(in the rows, 128 means zero)
A single turn carries every row of the set below to another of its rows. Some are shown first; where does it send the rows asked next?
mizev: [111 135 130 121 139 153 132 159 153 152 124 146]
fizu: [118 135 149 150 125 118 104 105 108 123  88 131]
lafab: [138 114 116  95 125 159 149 105 111 147 153 119]
duro: [118 158 144 119 129 128 134  88 108 101  90 115]
fif: [120 160 141 139 137 147 129 113 102 103  93 103]
Dudir: [157 148 131 151 124 112 131  88 107 150 126 143]
pena: [111 164 125  84 129 148 121 132 137 120 140 109]
Lif: [109 129 128 143 137 137 118  97  93 125  78 120]
Reruf: [125 165 127 147 156 112 152  85 133 135 103 139]
muvof: [ 97 111 105  98 114 150 108 108 128 156 120 130]
pek: [ 96 114 102  93 135 129 106 117 125 153 118 138]
Visov: [148 165 131 143 151 120 163 101 131 129 115 152]
nurol: [134 120 115  97 112 161 125 115 119 156 156 126]
parif: [122 162 136  94 115 167 135 142 131 134 137 109]
sim: [134 169 124 139 144 113 154  73 119 135 113 126]
nizo: [153 165 145 159 139 116 136 118 130 137 125 147]
Zekam: [150 148 120 135 142 116 161  79 112 139 116 150]
Losu: [138 130 113 100 111 168 143 108 124 152 158 121]
lus: [106 139 139 128 136 120 128  92 114 111  75 133]
guv: [132 130 114  92 108 160 136 108 106 165 144 120]
nup: [112 136 139 142 142 125 147  76 112 121  88 121]
miro: [117 146 131  94 115 163 114 140 136 131 149 113]
sif: [105 155 127  98 118 165 119 139 148 125 135 114]
kob: [117 154 149 142 143 130 152  85 119 109  94 113]
Remad: [101 105 114 108 125 145 116 125 122 168 112 144]
sop: [119 122 127 116 134 159 123 151 152 146 142 144]
varim: [157 167 108 144 141 130 148  89 101 149 126 131]
Runir: [116 118 119 125 138 158 136 141 158 153 133 151]
Meve: [103 108 113 102 118 150 102 126 131 156 130 139]
Medo: [132 157 158 138 113 129 113 100 102 113 104 109]
gusa: [120 116 131 119 153 154 146 148 150 134 134 146]
nin: [141 163 114 159 159 126 144 117 124 143 112 149]

Runir moves to sif
duro moves to Zekam
parif moves to guv
Now find these:
lafab moves to pek
nurol moves to Meve
sim moves to nup
Lif moves to nin
Dudir moves to fizu

A single turn carries every row of the set below to another of its rows. Some are shown first; where does it send the rows asked next?
gebi: [148 136  66 122 132 105 139 129 125 106 128 118 125]
sebo: [153 112 154 153 130 128 136 166 137 141 117 134 112]
degi: [135 141 168 158 136 140 141 131 123 141 135 135 134]
kuv: [145 121  85 104 143 140 139 149 135 125 107 159 145]
vodir: [123 143 141 126 132 140 145 174 118 124 116 155 126]
Gup: [167 103 107 120 135 140 129 113 110 164 137 116 167]
pepu: [126 153 126 117 132 135 134 140 146 164 129  87 126]
muk: [113 120 101 128 133 131 145 133  96 138 100  83 111]
Keda: [144 138 153 142 134 115 106 133 106 107 125 121 160]
vanu: [139 140 147 153 156 102 148 135 115 136 158 108 136]
lupu: [150 119 136 130 116 133 154 108 166 151 120 131 137]
Voz: [145  95 114 128 138 111 142 132 115 132 125 122 190]
lila: [202 115 121 113 148 137 148 129 129 119 136 113 138]
puliz: [143 104 139  95 124 148 115 135 117 121 128 118 175]
rotub: [166 136 107 116 126 142 128 115 110 128 131  70 134]
Kub: [165 129 111 137 112 104 154 132 135 133 134 130  90]
Dabu: [123 130  87 131 132 148 168 130 133 152 146 120 159]
Zonod: [121 101  98  89 115 127 151 129 101 138 109 124 108]
bago: [124 131 144 112 136 151 113 167 115 105 115 136 138]
rapub: [139  81 134  83 125 133 126 130 113 117 125 128 141]
moda: [114 141  92 135 124 105 134 121 111 160 115 121 109]
fego: [156 155 124 145 139 120 164 141 119 112 148 128 169]
futu: [144 121  81 166 127 116 128 122 120 136 135 124 109]
mon: [ 93 131 123 107 133 134 120 140 128 101 137 111 133]
Lom: [158  87 120 117 127 132 145 102  81 130 129 109 123]
zire: [183 124 119 140 155 131 139 102 111 144 110 100 144]
nudo: [120 116 103  94 137 130 156 151  96 122 103 148 118]
motop: [138 150 146 138 142 123 152 138 123  97 146 101 110]
fop: [149 140 100 137 142 111 141 165  91 142 119 145 107]
mosak: [150 103 154  87 145 148 159 132 127 131 123 125 112]

Dabu moves to lupu
mon moves to kuv
Lom moves to Keda
Now find these:
vanu moves to futu
sebo moves to muk
fego moves to Kub
bago moves to nudo
lila moves to motop
puliz moves to vodir
degi moves to moda

A single turn carries every row of the set below to another of its rows. Some are shown first; where does it send the rows asked next?
gog: [152 120 197 157  93  69 137 121 124 137 111 110  93 139 145 199 121 146
  91 141 113 122 140 126  84 135  64 134 176 144 112]
zod: [111 152 190 156  82 106 117 172 141 118  94  78 110 117 138 164 127 145
  80 181 101 181 132 135 159 115 100 169 133 134 124]
Volat: [125  97 199 145  91 119 109 164 135 111 107  99 136 140 173 170 102 110
  94 174 130 113 119 135 151 116  89 121 166  72  96]
Tokop: [155 156 198 177  61 116  97 137 142  96  96 133 151 113 172 196 131 115
  74 170 139 137 127 156 146 136 105 109 143 142 148]
Sisu: [107 145 195 152  92 101 126 170 144 113  83  77 119 116 130 166 121 151
  89 181  93 175 130 135 140 114 103 164 137 133 125]
nar: [124 159 159 172  60  84 109 136 127 146  87  79 126 121 107 175 110 148
 130 162 102 121 133  95 155 120  93 153 154 138 114]
netok: [155 110 173 186  91  87 138 129 119 140 116  90 139 150 103 185 132 127
 136 137 131 112 115 107 150 169  95 123 165 125 123]
sava: [148  70 175 144  97  90 101 157 140 150 124 132 124 141 140 146 144 132
  80 119 142 144 112 111 125 143  76 148 148 122 134]
dalu: [173 149 195 167  84 119 108 113 154  90  97  88 136 115 161 189 121 122
  84 175 106 123 133 181 167 121 106 112 158 116 139]
sopa: [156 151 137 168  89  62 121 134 130 112  99  89 110 136 116 152 154 127
 108 167 115 130 155 107 172 112  98 134 131 116 128]
ferer: [158 132 190 198  62 106 109 172 111 136 129 106 137 153 101 184 160 162
 104 141 127  99 137 146 141 108  97 152 176 124 123]
dufu: [139 101 217 154  66 128 123 138 115 127 112 122 111 122 138 192 112 136
  80 128 122 118 127 124 108 158  78 147 190 133 110]
zagi: [153 157 190 183  95  92 123 152  96 117 141  90 130 159 118 170 154 150
 119 169 132 123 171 143 162 120  72 144 158 138 135]
bubev: [141 138 172 167  98  95 107 159 142 108  96  77 113 120 105 196 125 145
  78 138  83 156 141 149 141  91 114 163 141 120 124]
Rebez: [178 132 155 172  70  66 129 127 140 157 112 100 110 148 126 172 172 138
 105 126 127 131 123 136 125 156 100 148 165 143 132]
vudi: [148 103 168 154  80 119  77 151 171 143 126  94 148 137 184 172 109 135
  97 149 110 128  83 143 166 116  81 138 138 121 151]
puba: [154 118 204 165  90  81 137 131 129 132 112 115  86 124 149 214 119 150
  77 135 114 121 129 127  94 133  59 130 175 145 117]
pil: [158 150 193 183  93  98 134 162 100 121 146  86 144 153 121 179 150 145
 124 164 130 113 162 148 154 112  75 136 159 129 147]
Rubo: [143  99 196 144  82  81 116 185 152 126 134 105 139 153 176 187 104 139
  79 157 148 113 117 118 143 117 109 133 141  84 109]
Tavu: [145 145 170 169  68 117  66 126 140 113 101 108 147 104 137 178 104 141
  95 153 103 129 132 117 185 104  74 143 128 151 151]
Ribo: [163 144 194 176  56 118 102 140 153 103 104 140 139 105 173 183 131 112
  64 176 136 143 126 155 145 130 111 111 138 136 154]
tet: [145 118 177 138  59 116  87 138 150 150 119 131 130 121 190 128 131 120
  91 170 142 115 127 130 153 116  78 124 155 123 146]
Nem: [154  85 196 147  86  76 122 173 144 137 128 106 147 154 173 184 109 134
  76 155 149 114 117 121 130 116 113 125 141  84 116]
noze: [149  93 163 168 101 109 116 139 168 129 123 127 112 137 148 177 122 114
 115 138 109 126  84 122 112 148  72 114 161 117 132]
Relan: [142 136 173 133  76  97 108 103 129 130  87  71 120 102 168 156 116 123
  70 167 119 152 143 116 187 126  93 138 135 138 141]

zod moves to Ribo
pil moves to Sisu
Now find these:
nar moves to Tavu
Relan moves to tet
ferer moves to bubev

